A single turn carries every row of the set below to another of its rows. Some are shown first; where does it send the rows asked next?
K293: [  6 -18 -19  11  -2 -18  21  20   4  33  36  -5 -24  -3 -19  10]
K956: [ 17 -12 -24  21  -4 -17   4 -18 -10  29  19  -3 -18 -25  -6   1]
K854: [-12  -8 -21   3  12 -24  18   5  13  32  16 -14  12 -11 -39  16]
K794: [ 14   5  24 -29  34  -3  -2  30  -1  -6  -1  11  22  12  14  11]
K286: [ 11  18 -17  -2 -28  29  22  22   1  -7   5   3  -3 -13  14  16]
K975: [  8 -12   4   7 -13  25  28  35   5 -11   4   4 -17 -11 -16   7]
K181: [ 17   1 -21  20  -7 -11   8 -31 -16  20  19   5 -16 -15  10  -5]
K230: [ 25   1  12 -21  30 -12 -21  21  -1  10 -15   2  25 -19   7  19]
K126: [  1 -27  -7   9   6  15  13  22 -19 -15  13 -17 -12 -32 -11   2]
K858: [-18  17  -6  -3   7  -4  40 -12   5   2  23   9  13  30  -6  -3]
K61: [ 19  -4  12 -26  34 -14 -18  33   1  12  -7  -2  24 -15   2  21]
K674: [  7 -25  20   4  -5  -5 -16   7  18  -9   8  -3   3  31 -26  -9]
K724: [ 12 -20 -23  18  -1 -21   9   3  -2  34  27  -7 -22 -20 -18   8]
K579: [ -8  20  -7   4   5  -3  31 -34  -2   1  11  12  16  17  -1  -7]
K144: [  2   4 -14   4  -9  -4  36  11   1  16  42  10 -20  26   6   1]
K595: [ -1 -33  12   2   8 -11 -24   6   4 -12  19 -17   7  23 -22 -11]
K281: [  6  11 -15   8 -11  -1  31 -10  -7  10  34  14 -17  21  18  -5]
K497: [ -2   6  12 -15  -1  -8   4  16  35  24 -22   3 -10   4  39   5]
K8: [ -1  16 -12  11   3  -8  18 -44  -4   9   0   7  16  -2  -6  -6]
K251: [ -3 -10 -17  -9  -2 -16 -38  -3  -5  -3  26 -33  23  10   3   4]
K454: [-17 -27  10 -11  32 -21  -8  12   5  12  -5 -22 -12 -12  32  -7]
K718: [  1  -9 -17   5  -5 -10  32  23   7  26  43   3 -24  16  -9   8]
K887: [  5 -26   2   9  -2  19  22  31  -6 -14   8  -5 -17 -22 -19   3]
K614: [-14 -32  23  -8  29 -17   0  17  15  12 -10 -11 -18  -5  22 -10]
K814: [  3   4 -27   0  -9  18   6   8 -24 -11  14 -19   3 -34  18  10]
K340: [-19  -4 -16  -4  12 -18  31  16  15  24  27 -10  10  10 -33  14]
K629: [ -3  -4 -22  10   8 -22  10 -17   6  30   3 -10  14 -24 -33  12]
K815: [ 17   9   2  -4 -31   0 -21   1  29   3   0   2  15  30  -6   7]
K62: [ 15  -5  15 -29  36 -12 -10  41   2   8   0  -1  23  -4   2  20]
K345: [ 12   0  20 -31  36  -8  -3  40   1   0   3   5  22   7   8  16]
K806: [  1   5 -18  14   5 -16   9 -37   0  22  -3  -2  16 -20 -20   2]
K18: [ 28   7  17 -20  28  -7 -18  11  -3   4 -19   9  26 -15  13  13]
K650: [  8  17 -26  -3 -22  25  13  12 -13  -9   9  -9   4 -23  22  15]
K235: [ -3  -8  22 -10   6  -8   7  21  35  20 -23   6 -17   6  26  -2]
K591: [  5   7 -21 -11 -17 -11 -37  -5   6   4  18 -25  26  12   9  11]
K424: [ 12   6  -5   3 -25  29  29  31   8  -8   2   9 -10  -8  -2  12]
K458: [  1 -15 -20   5   2  15   6  12 -27 -14  16 -22  -3 -37   5   5]
K256: [ 25  11  21 -21  29  -4 -12  10  -4  -3 -17  14  24  -3  18   8]
K122: [ -8 -25  28  -7  19 -12   6  21  27  14 -18   0 -20   2  19  -8]
K774: [-22   6 -10  -7  11 -10  40   9  11  12  30   0  12  27 -20   6]
K994: [ -6  11   0 -20   1 -11  -3  11  25  25 -16  -6  -2  -3  50   8]
K29: [ 13  11 -18  15 -10  -3  19 -27 -14  11  26  11 -15   4  20  -8]
K508: [ 14  -7  16   1 -21  -1 -16   6  28  -2   0   5   6  34 -19  -2]
K729: [ 13  16 -13  -9 -29  -6 -30  -2  19   7   6 -10  23  20   6  12]
K240: [ 19   9  25 -25  32  -1  -5  18  -3  -7  -9  15  23   8  18   6]
K15: [-12   3  -6 -19  11 -17 -10   7  13  22  -9 -19   0 -11  53   5]
K785: [-16 -13  -1 -16  24 -20 -11   7   4  17  -4 -24  -4 -15  45  -2]
K621: [ -5 -27  -3  -3   8 -16 -32   2  -5  -9  26 -29  15  14 -10  -6]

K674 goes to K595
K724 goes to K956
Where do these go?
K340 goes to K854
K814 goes to K650
K15 goes to K994
K240 goes to K794

A single turn carries every row of the set below to another of its rows. Some are shown first; where does it send the rows asked next?
K617: [ -4 -13 -20  -9   6  32   6   4 -16  15  16 -20  26  -3  34   8   3   1
   3 -19 -18  31   6 -16 -23 -38 -19 -32 -32 -12  -5  -1 -26 -20  23 -15
 -18  -1]
K136: [  5 -20 -18   0   6  30  -8  12 -39 -12  32  16  -7 -17   5   0  -1 -36
  10   6 -23  26  11 -14 -37 -36  18 -38  -6 -27  15 -10 -33   0  13 -19
 -31 -16]
K828: [-41   6 -19 -22 -27   9  13  -1  19   2 -18   7 -15 -31  30  -4 -18  -7
 -13  39   0 -10  18 -16 -16   0  -9  14   8 -20 -16 -13 -18  -1   8  -3
 -23   4]
K321: [ 32  -4   4 -10  -2 -37   0  -5 -19   8   9  -9  -3 -26 -24  10 -32 -26
  29  -8  -9  17 -13  -7 -23 -35   9  -3 -24  13  -4 -19 -14 -26  18  -6
   5 -17]
K511: [ -7  -9  -6 -18   2   7  14   4  -6  19   4  -2  28  -4  22  -5   5  -7
   0 -23 -10 -60 -12 -10  -9 -17   3   2  -6  16  -7  -1  -8   2  10 -15
   4 -27]
K71: [ 13 -24 -28 -10   3   2  40 -23  -8   4  20  27 -12  -3   0   2  23   2
 -11  12  -5 -21 -17 -18 -23 -17 -16  20 -16  24  26 -19  -4  10   8 -11
   8  -7]
K512: [ -6 -19 -19   0 -34 -17 -20  16  36 -16  17  -4 -10 -24  14   6 -15 -25
  -9  -2  -2  -1  -8 -21   2  -4 -13   4 -20 -18   0  -2 -39 -32  23 -31
  13   4]
K903: [-10 -21 -10  -7  -1   2  10   4 -10 -26   5   9 -24 -13  12  -6  -1 -29
   7   1  -9 -55  13 -15 -22 -22   6 -12  10 -21  28   1 -16  22  -3 -10
 -14 -20]
K72: [ 36  -9 -26 -12   7   7  22  37 -18  -1  18  13  -7 -23  -2   3 -19   5
   2 -14  -6  34  19   4  -6  27  10 -27  -3 -32  -3   3   7 -14 -24 -30
 -11   8]
K348: [-18  -6 -19 -18 -12  26 -12   2 -10 -19  26  17   3  18  10 -21  25 -32
  23  22 -12   7  -2  -6   4 -15  41 -12 -13  -2  -5 -22 -30   8 -13 -14
 -13 -37]
K280: [ 18  -6 -47 -21 -20  13   6  -4  15 -17 -11   1   2  -3   7 -13 -13   7
  16  34   6 -17 -19 -33 -30  18 -18  15 -14   2   4  11 -31 -44  27 -12
   1   9]
K958: [ 16  14 -42 -29 -15   5 -15   2  -6   7  18  16  18 -11  30   3 -32 -26
  -5  11 -27  15   0 -33   9 -24  37 -20  23  -5   3  12 -14 -26   5 -14
 -12 -29]
K697: [ -5  -7 -24   8  -8   8  -6   4 -20 -10  14   8 -20   3  13   9  12  18
  16  10 -10  37  29 -16  10   4  -1 -47 -16   3  31  -1 -17 -16  29   3
  16  28]
K287: [ -2 -15 -38  -4  -6  20   2  -6 -26 -15  22  20  11  -1  31  -5 -19 -27
  -8  25  -1   9  11 -10   7  -7   4   4  10 -28 -35   3 -12 -47 -44 -15
  -6 -15]
K716: [ 13  -8  -9   5 -11  -7   5  -1  13   6 -26  10  -7 -16   4  12   9   5
  32  28 -20  11  19 -39  11  33  -9 -14   7  -4  -1  13 -25 -15 -15   0
  -4  40]
K610: [ -5  -1  15 -13   6   3  -3  22  20 -19   3  -6   9  -1  40  -4  -4 -15
  -4  23   0  14   6 -10  10  28 -14 -15 -13 -11  -2   2 -30 -65  21  -3
   9   0]
K787: [ -4 -14 -23   0 -10  25 -11 -11 -19  18  22  30 -12  18  19   0   7 -21
  10  25  18  26  11 -26 -17   2   3 -33  11  34 -18 -19 -29  -5 -20  -7
 -37  10]
K918: [ -8 -43 -14 -14   0  -9  -1 -12   5 -11 -17  -8 -24   0  27 -16   4   2
  21 -22  -4  16  -9 -13  24  -3   1 -18   6  16   3 -10   2 -48   5  -5
 -22 -24]
K864: [ 12  13  15   5   6  -9  12 -12  24   5 -23 -17  -1 -14  11 -28   7 -32
  28   5   8  15  15  -9 -21  19   8 -15  -7   7  18  21  -2 -46  -2   8
   1  -1]
K783: [ 24  -9 -34  21   3  27  32   7 -17 -46  15 -11   5 -19   9   9   8 -10
   5   6  13   4  22   7  -6  13  15  -7 -19 -21  38 -19 -28   2  26 -14
  -6   9]
K459: [ 22   1  -3  -8   5  14  11   6 -25 -13  16  17  15 -22  -4  24   3  11
  28  -1 -24   8  -2  -3   9   3  -2 -40 -20  -2  -1  30   2  10  39 -12
 -22  31]
K253: [ 12   3  -3 -23 -14  20  24 -18   3 -22  17   4   4 -17  41  -9 -16  -7
 -14  45  -3  -2  20 -12 -31  23  27  17 -26 -14 -17  -9 -22 -12   8 -11
  19 -37]
K184: [-12  -3 -18  -8 -22   1   7   7   8 -14  18  11  10  11  22   1 -41 -31
 -18  46 -10  35  -6 -29 -19 -16   7  -2  29  -5 -17 -25  -6 -10  22 -24
 -13  -4]
K845: [  4  -7   3  -6 -10  14  12  -9 -23 -55  -4   7   3  -5   5   4  15  -2
   9   3  20   1  17  -6 -13 -45  -3 -11 -30 -20   2  -3 -10  29 -12  -9
 -26   8]
K543: [ -7 -13 -25  -8  -9  -1  16 -10 -19  -3   4  27  -9   2  22   8 -18  -6
 -11  21  27  -9  14 -11 -19   2  -3 -13  10  24 -21  -7  -5  36 -24 -11
 -26  29]
K596: [ 32 -17  -9  -4  -8   9  15  13  -5   4   5  16 -32  -5  -6 -14   7  -3
   8 -24   0 -13  10 -14   2  36   5 -26   6 -13   7  -4  -3 -45 -39 -15
 -12 -18]
K128: [  6  20   6 -12  -8  24  -4  -7 -30  21 -13  17   8 -27 -10   0 -11 -18
  14  36   3  20  15 -23 -31 -27   6  -6  13  12 -25 -30 -17 -29  19   8
 -39 -11]
K970: [  9  -2   8 -21 -30 -11  21 -15  -8   8  -6  17  -7 -46  27  20 -11  -5
  -1  -6  10  -8   4 -37  -4 -45  -2 -18 -11 -13  23  30  -5 -20 -12 -15
 -34   0]
K873: [ 14 -22 -55  -1  22  20   4  -4   4  -1  39  32  16  -2  10   2  30  -5
  -2  18  -4  33  -9 -24 -32 -19 -10   1 -13   4  18 -16 -13 -11  22 -10
  -3   6]
K739: [ 20  24  12   6 -23  13  26   6  -7  -8  -1   0  12 -27   7 -16 -21 -26
 -30  15 -20  30   3   6 -10  26  17  -6 -17   1  -9  15 -14 -17  20 -42
  11   9]
K607: [ 26  -7 -10   2 -16  -4  13 -15 -23  10 -16  30  12 -23 -15   1 -13  -2
   7  23 -49  22  -7 -22  -3  34  24 -14  -1   7 -28  -5 -20 -12 -16  -6
  -7  27]
K516: [  7 -21 -22  15   2  13  30 -15 -19 -13  19   2  -1 -21   1 -16  23 -26
  23   1   2 -12  -6   9 -20  23  44  -9 -26  -2  36 -31 -28 -22   2   2
 -14 -21]
K27: [ 11 -10   2  -5   1   9  30   0 -42   5  13  13  -5 -20  15  18  -8 -16
  25  28  26  -1  23 -10   8 -27 -10  10   1 -14 -15  12  -1 -29 -49 -16
 -11  -8]
K388: [ -8 -15 -23 -16 -11   8   3 -26   3  -4   9  14 -13   9  13 -11  16  -5
  24  -6 -45 -21 -21 -12  14  29  10 -40 -13   4   4  17  -7 -21  16  11
 -16  -4]
K612: [-11 -14  -6   6 -12 -21   1 -11 -32  -2  10  45   4 -24  -7 -11   8   9
  -3  -4 -14 -23  -8   3  -4  18  36 -27 -18  21  11  -5   6  -5   8   5
  13  11]
K807: [ 22  -4 -24 -31  -9   7  29   1 -21  18   5  11  12 -31 -12  -2 -19   5
  34  39   1  14 -31 -14 -43   3   5  13 -37  13  -2   6 -21 -31  22 -23
 -11   7]
K904: [ 32   2  24  -9   6  21  12 -14  -1 -14   9   6  13 -31  26   1  10  -5
  21  37  30  13  33 -27 -46  -3  11   3 -31 -11  -6  -2 -18 -33   7   2
  -2 -22]
K355: [ 16   4  42 -22  17 -21  32   2 -31  -4  -6   4  17 -25   8   1 -28  -9
  -1  16  -8   8 -12  16  -8  10   7  -8 -30  10 -14  -6  -4 -40   9   1
   2  -7]
K147: [-12 -15  34  -1 -22 -19  24 -11   7   6  -3  17  -6 -13   4   6  -7 -25
  14  30  25   2  -9 -37 -34 -33  -7  -1  11  11   2 -16   7 -24  -2  -8
 -33   0]
K820: [ 10 -30  -1 -10   0   1   8  33 -23 -15   6  17  17 -40  11  10 -11   8
  -3 -11   0  26  -9   6  26  -9  12  -7  -1  14 -16  -1   8  -6  28 -50
 -21   3]

K958 goes to K321
K388 goes to K136
Where do these go?
K253 goes to K607
K71 goes to K287
K845 goes to K828

